In the rows, 128 means zero.
Each path is a new rotation, seen through one point. The rows after it are directions, each followed by how far the rotation turns it, in degrees per step (0 if it stays put).
Each turn is a multiple of 5 degrees from 10 to 175, or 0.
Each row of a path follows its step; steps can be skipped.
Rotation 1:
step 1: [128 128 125 124 113 135 125 129 120 121 136 108 136 126 117 128 129 127
 121 124 130 147 115 133 115 137 125 131 121 131 127 122 137 120]
step 3: [126 114 138 123 139 131 126 138 129 130 127 111 127 125 126 132 122 123
 113 136 132 132 124 136 133 142 136 121 123 141 139 143 135 127]
step 5: [127 127 131 143 139 137 123 128 124 130 137 108 123 135 135 132 124 114
 127 125 124 133 134 135 126 136 135 137 139 118 114 136 137 139]
step 6: [129 122 118 121 140 138 125 129 126 131 133 113 135 124 135 143 134 128
 116 123 124 126 123 149 118 126 138 140 129 136 118 133 132 129]
step 8: [125 116 135 133 127 142 130 123 116 118 136 123 132 116 134 146 118 125
 133 128 128 142 129 136 121 143 130 119 133 120 127 132 127 119]
step 12: [124 117 115 133 143 124 125 135 132 128 141 116 127 131 125 134 130 133
 121 135 145 133 131 130 138 138 148 134 122 120 125 127 137 128]
step 13: [125 121 134 132 130 129 127 127 146 126 137 112 130 129 114 137 121 138
 113 128 131 135 121 145 120 138 129 125 126 126 131 131 143 124]
step 14: [125 127 126 144 123 143 124 119 120 125 126 124 128 136 118 135 130 118
 122 136 141 126 122 143 117 131 132 127 136 119 132 126 146 127]
step 15: [131 119 131 130 139 146 127 119 123 135 131 117 124 126 129 131 119 123
 130 134 131 125 129 145 138 133 147 132 143 129 138 139 133 133]
Directions:
[128 126 125 130 125 124 133 127 127 127 126 127 130 126 125 132 126 131
 127 130 127 123 129 130 124 134 129 122 122 127 128 125 129 127]  65
[129 129 130 125 132 124 123 125 127 133 129 127 133 131 125 131 127 134
 125 126 126 128 127 128 128 125 125 128 124 132 133 128 130 129]  115
[131 127 132 129 131 127 127 125 128 124 122 128 134 123 134 132 127 128
 131 130 125 129 130 130 128 123 128 130 128 127 125 125 128 131]  35
[127 128 129 130 128 129 130 124 121 128 131 132 124 128 132 127 128 134
 127 123 126 125 129 135 127 128 128 128 132 131 126 127 128 128]  40
[128 125 124 128 124 129 125 132 129 125 130 133 136 128 127 127 123 130
 126 129 131 131 127 133 128 129 125 127 134 129 129 127 127 130]  60
[130 124 122 133 127 130 127 127 126 131 131 129 128 132 132 133 126 127
 131 131 128 128 131 128 133 126 130 128 124 131 127 133 125 128]  115
Rotation 2:
step 0: [124 128 121 129 127 134 124 129 119 122 142 141 124 123 118 130 120 134
 121 135 123 130 130 119 140 126 126 136 118 120 119 112 142 120]
step 1: [139 124 118 127 126 134 127 131 120 136 118 138 121 134 116 137 130 127
 136 129 132 118 137 129 127 136 142 136 129 128 117 135 138 112]
step 2: [128 133 134 121 129 141 138 145 138 138 119 135 118 133 126 135 118 137
 127 123 138 136 116 125 119 132 139 124 121 132 133 127 130 123]
step 7: [123 129 134 138 123 124 147 129 127 131 130 136 122 148 123 129 119 131
 129 123 131 118 117 136 116 130 129 128 130 123 121 136 134 115]
step 8: [117 130 127 123 113 133 138 134 126 131 137 126 123 129 122 132 133 127
 140 126 129 136 114 122 126 127 121 128 115 122 130 109 143 119]
step 11: [127 122 121 122 131 137 133 145 125 124 129 140 131 125 114 132 119 140
 127 134 130 130 115 121 129 125 121 125 134 122 119 113 139 117]
step 12: [142 139 121 138 120 127 125 128 122 125 126 144 113 134 124 133 128 131
 137 121 140 127 131 126 129 128 137 134 134 120 132 125 138 111]
step 14: [110 122 128 122 140 133 130 123 125 140 125 142 131 118 116 130 132 133
 126 131 137 135 124 121 126 128 123 125 121 136 128 117 124 110]
step 15: [129 135 123 135 141 133 144 113 123 120 115 137 124 127 127 120 123 133
 127 122 132 123 132 134 119 124 134 129 130 114 125 124 134 111]
Directions:
[126 130 125 126 134 131 126 129 133 129 129 126 123 131 132 132 130 126
 131 130 133 127 127 128 132 127 130 128 126 133 127 131 123 129]  95
[128 127 126 127 128 123 128 126 125 125 125 131 127 125 133 132 129 126
 129 135 127 128 130 124 128 129 125 131 132 130 129 128 127 121]  130
[126 131 127 123 128 130 129 133 126 127 134 127 133 122 129 130 125 131
 129 127 129 132 127 124 128 130 121 130 124 128 128 130 128 129]  130
[124 127 129 127 126 125 135 128 131 124 133 126 129 131 128 126 129 122
 132 130 124 127 128 131 128 129 127 127 125 125 125 128 124 126]  35
Rotation 3:
step 2: [124 124 117 122 130 135 127 137 137 125 130 125 142 121 110 114 126 132
 124 118 138 127 107 132 116 120 134 136 123 116 139 125 121 136]
step 3: [128 133 132 134 117 133 132 122 122 121 121 132 123 155 125 116 142 113
 119 126 133 125 140 117 127 140 126 120 123 131 122 121 128 138]
step 6: [142 136 137 137 136 122 120 120 130 125 126 132 124 119 126 126 153 129
 133 120 132 130 143 130 126 133 117 134 128 126 150 134 123 119]
step 7: [129 133 116 126 123 134 137 139 136 126 133 124 131 125 123 120 110 135
 129 129 127 145 130 126 137 136 118 124 155 119 127 124 119 137]
step 8: [119 120 127 130 130 127 146 135 139 116 123 122 128 134 116 139 133 131
 111 123 138 107 135 126 119 120 137 133 117 123 127 130 127 133]
step 9: [118 130 141 127 114 134 115 123 123 126 116 146 124 122 118 117 127 131
 133 129 128 119 124 116 128 139 116 120 127 144 122 119 125 118]
step 13: [117 122 125 129 136 132 134 119 141 116 130 117 114 131 121 130 109 125
 123 127 131 130 131 130 145 123 115 127 134 140 133 146 132 139]
step 15: [147 129 134 132 130 139 121 144 132 116 120 132 131 125 123 117 138 127
 131 139 132 128 122 128 142 137 132 135 123 146 140 124 120 117]
step 16: [125 135 103 128 124 137 134 118 120 125 137 110 128 125 137 119 120 123
 134 126 131 125 146 135 118 131 121 127 131 125 122 118 114 125]
Directions:
[131 128 127 128 127 126 134 128 122 125 127 128 124 128 126 124 125 128
 127 126 130 127 131 131 132 129 130 131 128 122 127 123 129 133]  80
[125 130 123 124 132 134 126 127 127 131 130 127 130 125 127 130 124 129
 126 132 132 129 131 131 134 128 129 130 129 128 125 131 126 131]  125
[129 122 126 129 127 128 124 129 128 129 123 130 130 128 121 130 134 128
 126 127 126 127 126 134 131 125 128 126 125 126 127 124 125 126]  115
[126 126 126 129 128 129 136 130 127 130 127 133 126 131 128 134 125 131
 132 130 123 130 126 128 127 125 130 129 127 125 130 130 122 129]  115
[129 129 130 120 129 126 128 130 129 125 128 131 126 129 127 130 128 123
 136 133 127 123 129 132 128 129 128 130 128 130 125 126 129 126]  70
Rotation 4:
step 1: [134 126 120 128 118 128 133 126 127 141 142 139 133 131 126 113 124 125
 111 124 117 119 124 134 121 117 130 118 134 135 129 147 128 121]
step 2: [133 120 127 134 111 115 133 121 123 127 128 127 126 134 122 110 128 127
 121 127 119 124 132 125 118 115 135 127 137 128 122 143 123 109]
step 4: [126 117 123 118 123 121 134 126 123 134 127 112 124 115 118 118 144 131
 114 135 124 131 135 127 111 125 140 125 130 134 134 132 134 119]
step 5: [133 120 125 114 137 128 140 122 126 128 140 117 122 119 120 113 133 136
 123 124 117 122 136 131 116 126 126 120 120 126 141 127 134 113]
step 7: [129 126 119 130 124 128 129 126 134 112 126 121 117 137 119 115 129 128
 117 125 127 120 136 119 124 120 117 112 117 140 138 134 141 118]
step 8: [124 129 124 130 128 111 134 127 127 122 124 120 123 136 128 121 133 121
 100 130 124 117 123 120 124 134 118 116 119 130 131 136 140 126]
step 9: [127 129 125 132 119 117 136 117 127 122 118 117 124 135 121 115 141 132
 116 122 121 116 130 114 124 138 129 120 118 116 124 121 139 128]
step 14: [126 133 127 132 116 125 118 128 112 117 130 143 133 137 112 127 132 130
 122 126 126 116 126 129 113 120 131 112 120 129 121 124 137 136]
step 15: [126 129 127 125 117 114 125 126 120 133 124 146 131 129 116 124 146 121
 118 135 123 122 123 141 109 131 133 117 125 122 127 132 126 137]
Directions:
[127 132 132 129 124 121 125 128 124 123 128 125 128 131 126 133 127 127
 123 128 131 128 126 124 128 126 129 131 129 129 123 129 130 125]  65
[128 127 127 134 130 130 124 131 126 125 122 129 127 129 128 127 124 134
 134 129 123 127 131 125 126 124 129 131 126 126 126 127 130 126]  100
[131 131 125 126 133 128 125 129 124 131 133 128 130 128 130 131 121 129
 123 128 124 125 126 130 129 127 128 128 122 128 129 128 129 130]  160
[129 137 127 128 127 130 129 128 132 125 124 131 128 128 125 130 132 127
 127 130 124 126 127 133 130 129 123 128 127 127 129 132 131 125]  45
[120 129 129 129 122 130 126 127 128 128 128 128 133 127 130 128 125 125
 129 123 123 128 125 134 126 128 131 126 128 129 126 125 126 128]  25
Rotation 5:
step 3: [131 134 127 140 110 119 119 124 118 124 132 129 127 124 139 136 132 130
 117 125 121 121 134 136 130 136 120 110 131 130 128 144 117 138]
step 7: [139 111 130 118 133 123 114 122 127 125 128 112 132 119 128 119 125 135
 130 116 126 132 132 117 126 137 117 115 126 139 120 128 139 123]
step 8: [149 129 127 138 129 123 111 122 133 116 130 126 137 138 137 127 121 127
 114 124 119 126 132 123 136 130 121 130 138 133 111 128 120 131]
step 9: [135 122 135 142 125 129 124 112 144 134 120 125 136 138 120 117 133 130
 119 132 124 132 124 138 133 132 134 123 129 107 120 132 121 123]
step 10: [133 126 121 130 124 130 119 117 125 134 119 138 119 130 101 109 130 128
 125 133 133 119 129 121 134 129 124 130 122 120 126 123 141 122]
step 11: [136 126 136 131 124 130 115 128 106 129 122 129 113 137 122 131 132 122
 137 148 123 127 141 123 138 124 129 120 122 133 120 129 126 131]
step 12: [131 116 138 123 120 132 116 113 122 141 123 115 121 117 137 137 133 124
 126 135 125 127 142 139 126 140 118 116 134 130 133 129 128 126]
step 15: [125 128 141 127 117 129 116 124 125 120 134 130 114 112 123 110 127 140
 124 121 132 122 127 129 127 131 133 120 112 117 139 123 135 130]
step 16: [130 135 129 121 125 129 104 132 126 120 137 127 123 119 128 122 130 125
 143 121 121 123 135 119 132 121 129 114 119 134 114 140 134 136]
Directions:
[132 133 129 130 129 126 129 130 129 130 129 124 128 135 130 129 129 133
 134 130 129 123 130 130 127 130 129 127 125 127 129 132 123 125]  135
[123 124 130 128 128 133 130 127 127 132 130 124 132 129 128 126 127 126
 134 126 129 132 128 132 130 126 128 125 128 128 123 128 127 122]  145
[130 132 129 124 134 129 130 130 122 124 125 128 130 133 126 123 128 126
 129 127 125 127 130 129 128 128 127 131 130 134 125 125 129 128]  120
[124 133 131 122 126 130 123 128 125 131 129 129 124 127 132 128 128 124
 130 125 128 123 123 132 128 128 132 129 129 126 129 127 126 129]  25
[126 132 129 130 125 130 125 132 129 126 130 131 126 130 120 129 127 127
 130 126 125 131 132 132 126 128 128 129 127 122 128 132 133 128]  65
[130 127 127 120 123 133 128 128 129 122 124 124 129 127 128 132 129 128
 132 132 127 127 130 123 129 125 129 127 129 127 130 129 130 126]  70
Rotation 6:
step 1: [138 131 120 143 124 131 135 134 136 136 116 111 124 141 130 135 125 123
 135 127 125 128 139 129 141 125 125 135 127 139 125 119 117 127]
step 5: [118 138 114 135 134 134 115 126 126 139 125 125 129 119 129 122 114 122
 121 131 142 125 122 126 126 120 125 137 133 119 126 126 108 129]
step 6: [143 130 129 133 119 121 124 133 134 124 131 114 117 132 131 132 119 134
 118 124 137 118 134 116 119 116 140 127 116 128 134 134 117 128]
step 7: [127 138 131 137 132 120 144 135 120 138 124 123 131 133 146 126 126 139
 127 137 137 140 134 129 118 125 119 129 121 125 127 140 125 116]
step 9: [125 131 119 136 137 124 143 130 147 128 133 124 124 137 120 137 127 114
 141 135 136 131 132 119 129 136 124 125 124 135 134 126 113 131]
step 10: [120 132 128 144 126 122 126 132 137 138 127 132 139 137 122 126 112 133
 123 127 131 133 107 128 125 127 138 124 135 144 128 135 125 125]
step 11: [131 127 129 133 125 114 113 131 128 120 122 131 118 134 134 122 131 125
 135 143 117 137 117 113 124 122 134 135 127 125 126 131 111 124]
step 15: [131 133 123 143 146 129 139 131 135 130 126 128 127 124 136 133 137 136
 126 122 125 138 116 129 130 114 124 125 123 131 124 149 124 123]
step 16: [131 142 134 144 133 133 117 124 124 132 135 129 119 128 119 137 129 118
 125 148 130 130 125 135 122 112 119 131 137 130 136 125 121 127]
Directions:
[131 124 122 127 127 126 124 129 124 131 126 133 132 131 128 129 131 129
 127 129 129 127 127 125 125 128 124 128 135 124 131 127 128 131]  125
[129 121 135 129 127 125 130 128 123 126 130 128 127 130 131 130 128 126
 128 129 129 128 127 130 127 121 125 125 129 128 123 127 125 128]  80
[124 131 124 124 134 123 131 130 127 128 126 129 125 127 129 129 130 128
 130 132 127 129 129 126 131 129 125 128 128 124 123 126 123 125]  170
[125 128 126 131 126 130 128 131 128 124 127 127 128 130 139 128 132 124
 127 126 125 132 127 130 127 128 133 129 132 126 128 128 131 126]  100
[130 129 128 125 126 127 129 127 134 134 130 129 127 131 129 126 129 132
 126 130 132 135 127 135 132 126 127 129 131 127 127 128 128 129]  130
Rotation 7:
step 3: [116 128 131 131 117 127 135 104 113 121 123 132 136 130 132 129 125 127
 116 129 137 139 140 128 133 123 116 134 136 126 129 139 123 137]
step 6: [128 139 124 130 123 117 138 119 135 140 126 130 141 123 128 114 123 124
 121 134 129 143 144 136 132 120 122 126 133 141 119 133 140 132]
step 8: [133 138 113 123 127 134 109 120 127 126 134 125 127 124 134 130 126 133
 130 112 128 138 132 112 135 116 129 130 136 121 130 128 108 124]
step 10: [126 143 123 127 141 117 146 118 134 131 122 136 133 136 119 121 128 120
 126 130 128 135 146 137 132 130 134 132 136 130 119 145 128 130]
step 11: [120 146 121 124 127 121 124 109 127 117 129 142 121 140 132 133 118 135
 117 122 135 132 129 125 123 112 123 135 127 116 124 137 129 128]
step 12: [129 134 123 125 119 132 124 124 115 121 138 124 134 132 137 130 117 138
 134 129 132 142 136 120 138 123 122 121 123 121 140 133 103 132]
step 14: [127 133 116 129 134 126 141 120 129 134 125 139 127 137 128 117 125 129
 137 135 123 141 130 136 113 116 128 140 135 127 118 149 137 129]
step 15: [109 133 128 130 123 124 120 121 131 121 123 132 131 130 139 127 117 138
 120 124 140 145 133 134 133 104 118 128 132 128 128 136 124 134]
step 16: [142 138 127 133 118 134 121 122 120 122 140 108 124 126 133 135 119 132
 124 132 135 148 140 124 134 130 115 128 136 127 128 128 120 127]
Directions:
[132 126 128 129 121 130 124 130 124 127 129 131 128 131 129 133 132 125
 128 126 129 131 129 122 133 130 129 131 128 126 130 128 129 131]  85
[123 131 131 129 125 126 127 123 124 126 126 127 123 128 125 132 130 136
 129 127 129 129 126 127 128 127 127 126 132 130 129 125 126 128]  90
[121 127 129 126 127 133 128 123 127 128 127 128 126 132 125 121 130 124
 129 125 134 127 128 127 128 127 127 132 126 128 126 129 131 127]  95
[125 131 125 128 129 130 121 135 129 123 125 130 127 128 126 128 126 126
 128 127 128 129 125 129 124 123 126 127 129 123 131 128 125 131]  100
[128 132 127 123 129 124 126 126 128 129 127 126 126 126 121 132 131 125
 127 126 124 125 130 128 132 127 131 127 121 126 125 129 125 126]  35
[128 125 125 125 127 128 126 125 130 130 130 134 130 128 132 128 129 132
 131 126 124 128 123 124 127 120 129 127 124 129 127 127 128 124]  115
